128 stands for zero in the data rows.
Some points, each followed by its number:
[137 209 150 212  80  76 168  66 195 188 182 128 106 103 130 191 135 151
 135  67] 0
[139 112 119 128 133 134 125 140 116 114 121 132 141 138 130 121 137 117
 134 124] 1
[114 131 137 141 136 134 116 108 143 138 108 146 128 122 151 133 123 122
 128 131] 2
[ 74 151 177 142 121 117  85 106 184 144  79 150  97 107 142 159  74 119
 118 115] 3
[129 133 114 120 121 129 141 137 122 127 142 122 135 115 117 122 136 133
 134 107] 4
[159 147 110 143 136 110 131 126 140 129 167  98 116 132 121 128 134 134
 107 142] 5
[131 113 127 131 128 130 129 130 125 123 128 136 123 120 123 124 139 118
 129 123] 6
[115 137 141 147 134 124 117 109 148 142 120 137 130 111 121 136 130 119
 123 130] 7
[145 104  96 128 136 138 184 124 110 112 219 141 145 111  59 119 155 131
 140 104] 8
[114 129 126 108 136 129 128 147 140 141 129 135 126 120 147 137 130 155
 114 113] 9
[ 87 179 147 170 114 131 135  50 252 171 157 183 143  65 111 129  73  79
 126  93] 10
[135 114 114 122 122 136 143 117 116 113 122 127 136 144 123 133 132 144
 147 143] 11
[135 156 142 146  79 156 156  77 161 152 196 147 133  82  98 150  92 116
 142  52] 12
[140 128 108 135 127 116 126 113 137 125 132 117 138 128 122 130 117 130
 131 117] 13
[142 142 125 131 107 140 149 101 118 137 172 122 125 107  78 159 132 131
 122  85] 14
[145 136 114 125 113 125 148 125 118 133 129 132 132 137 141 119 128 123
 142 131] 15
[132 102  96 126 161 131  98 155 100  87 118  99 140 106  70 114 150 112
 127 143] 16
[105 139 166 117 101 123 203 110 165 162 107 117  97  68  89 140 110 130
 117 101] 17
[ 81 111 108  79 162 161 112 247  61 100 137  95 102 186 165 172 146 141
 123 185] 18
[117 142 133 141 163 108 102  92 124 145 117 126 124 164 189 126 124 111
 130 127] 19
[138 135 125 104  81 106 206 119 124 148 131 113 163  97  82 111 152 121
 110 100] 20
[ 34 153 180 137 108 110 119 120 178 165  78 162 121 165 185 168  81 177
 112 128] 21
[114 146 118 135 132 126  71 126 117 139  78 152 124 161 180 142 123 109
 156 166] 22
[ 97 134 111 152 115 108 113 101 164 145 122 151 133 100 136 117 140 111
 112 113] 23
[133 139 104 123 150 125  97 133 119 124 129 140 122 132 166 133 131 118
 136 133] 24
[133 129 115 104 116 128 129 118  98 126 123 122 130 147 151 125 122 133
 125 140] 25
[ 98 106 124 133 130 156 143 129 126 164  98 156 134 141 100 105 137 137
 141 114] 26
[124  90 116  73 154 140  72 166  76 108  44 163 146 204 193 106 144 187
 138 200] 27
[122 115 150 136 143 149 128 131 127 142 126 150 118 128 117 116 126 107
 124 127] 28
[140 134 131 153 163 121  36 132 175 114 160 106 123 108  94 110 138 137
 100 114] 29
[ 18 136 225 110 141 218 164 172 185 107 134  99 136 134 113 127  77 191
  74 114] 30
[170 126 110 130 176 130  82 134 107 118 127 106 141 134 141 101 139  79
 145 171] 31
[157 118 119 138 154 122 108 111 126 118 143 118 126 133 128 122 142 121
 120 140] 32
[104 138 135 132 127 142 105 105 160 140 119 145 120 123 148 148 104 126
 114 130] 33
[205 159 133 143 112 101 112 145 138 107 190  59 113 110  86  77 173  79
 131 147] 34
[139 134 116 135 137 121 113 121 126 120 144 123 126 119 115 117 132 115
 127 131] 35
[111 131 204 172 126 156 169 105 177 111 181 120 146  89  60 120 145 128
 112 127] 36
Which five points above are nearest to each new point by angle? Their numbers follow each, smallest number first.
[116 136 154 125 119 113 136 147 149 115 156 120 137  86 116 135 117 124
 103  97] 12 14 17 30 36
[121 121 125 130 134 138 124 127 127 132 129 135 128 125 119 129 126 124
 127 131] 6 7 16 26 28
[137 118 130 124 130 147 131 125  99 111 139 129 142 125  93 118 138 149
 144 128] 4 8 11 14 16
[130 107 110 117 169 111 100 164  85 107  84 134 145 142 146 135 128 120
 145 147] 1 18 24 27 31
[135 120 127 122 147 130 118 153 118 127 138 121 126 148 139 121 135 148
 132 142] 1 18 24 27 31
[117 151 142 122 125 109  87 122 135 122 128 106 137 112 131 134 136 134
 107 133] 3 7 23 29 33
[126 121 123 128 136 132 131 132 119 146 106 141 145 129 117 114 130 113
 132 118] 1 6 20 26 28
[122  51 113  88 146 146 154 140  96  97 126 110  81 103  91 130 129 131
 126 157] 6 8 11 16 18
[159 130 131 127 111 164 135 133 136 122 137 125 115 104 109 129 144 133
 121 113] 4 8 12 14 36
[218 110  61 155 143  64  66  66 150 166 135 145 118 119 122 160 131 108
 133 110] 5 13 29 32 35
[110  96 133  97 160 152 101 151 112 111 109 134 131 141 142 109 110 143
 114 146] 1 16 18 27 30
[ 99 123 151 105 151 164 105 165 115 117  75 137 142 153 131 100 132 124
 111 127] 1 18 26 27 30
[ 92 136 154  86 109 172 155 150  78 119  76 130 133 173 154 137 126 182
 143 119] 11 18 25 27 30
[145 121 109 129 122 137 146 123 131 134 153 131 131 122 103 121 130 115
 142 110] 4 8 12 14 20
[152 116 112 106 151 114 122 151 129 117 146 111 114 144 151 131 127 111
 147 152] 1 18 24 31 32
[160 133 135 132 126 142 138 137 105 135  98 129 167 104  62  93  89  65
 103  74] 12 14 16 20 28
[165 166  76 137 117  70 102 128 154 126 176 106 106 103 117 128 129  81
 119  99] 5 13 29 34 35
[151 122 125  80 133 112 190 210  54  91 104 108 130 141 117 134 192 112
 113 155] 1 16 18 20 25
[106 136 132 118 126 147 135 143 144 132 115 129 147 110 105 128  98 160
 113 120] 9 17 21 26 30
[180 107 109 119 112 122 151 127 116 115 150 112 122 131  90 134 131 128
 130 146] 5 8 11 14 34
[132 141 136  84 150 165 117 181  80 133 129 119 117 132 112 138 150 162
 133 130] 4 9 16 18 27
[121 131 137 106 113 140 131 124 124 138 127 138 129 128 139 132 120 133
 124 138] 9 21 25 30 33
[126 133 154 163 135 111 127 111 161 135 162 147 124 103 115 130 122 112
 126 114] 0 7 10 12 36
[ 61 121 176 103 135 149 112 151 137 113 167 169 112 118 165 139 103 164
 122 128] 3 9 21 30 33
[130 132 134 142 129 122 140 121 126 128 143 122 123 120 103 132 128 119
 127 118] 0 8 12 14 36
[118 131 136 115 110 134 154 129 140 133 125 133 127 125 109 131 109 124
 122 115] 10 12 17 20 30
[  6 100 231 153  69 111  40  95 188 196   0 196  64 123 255  68 171 106
 104 255] 2 3 21 22 33
[174 144 117  86 128 108 167 154  81 113 115 135 125 161 122 139 114 135
 105 174] 11 15 18 25 27
[119 138 137 126 111 143 150 116 130 138 140 138 129 124 119 131 120 148
 124 123] 12 14 17 30 36
[110 128 146 125 130 137 132 170  91 103 141 126 122 134 111 127 153 126
 128 140] 1 6 8 16 18
[150 136 149 118 129 124 156 148  96 129 144 119 119 140 114 161 124 143
 127 117] 4 8 14 18 20
[ 83 134 137 100 112 143 130 144 102 134  79 161 132 165 176 135 113 169
 119 156] 18 21 22 25 27
[ 99 123 152 119 134 140 109 143 126 119  97 126 123 156 136 133 143 133
 131 148] 18 21 22 27 30
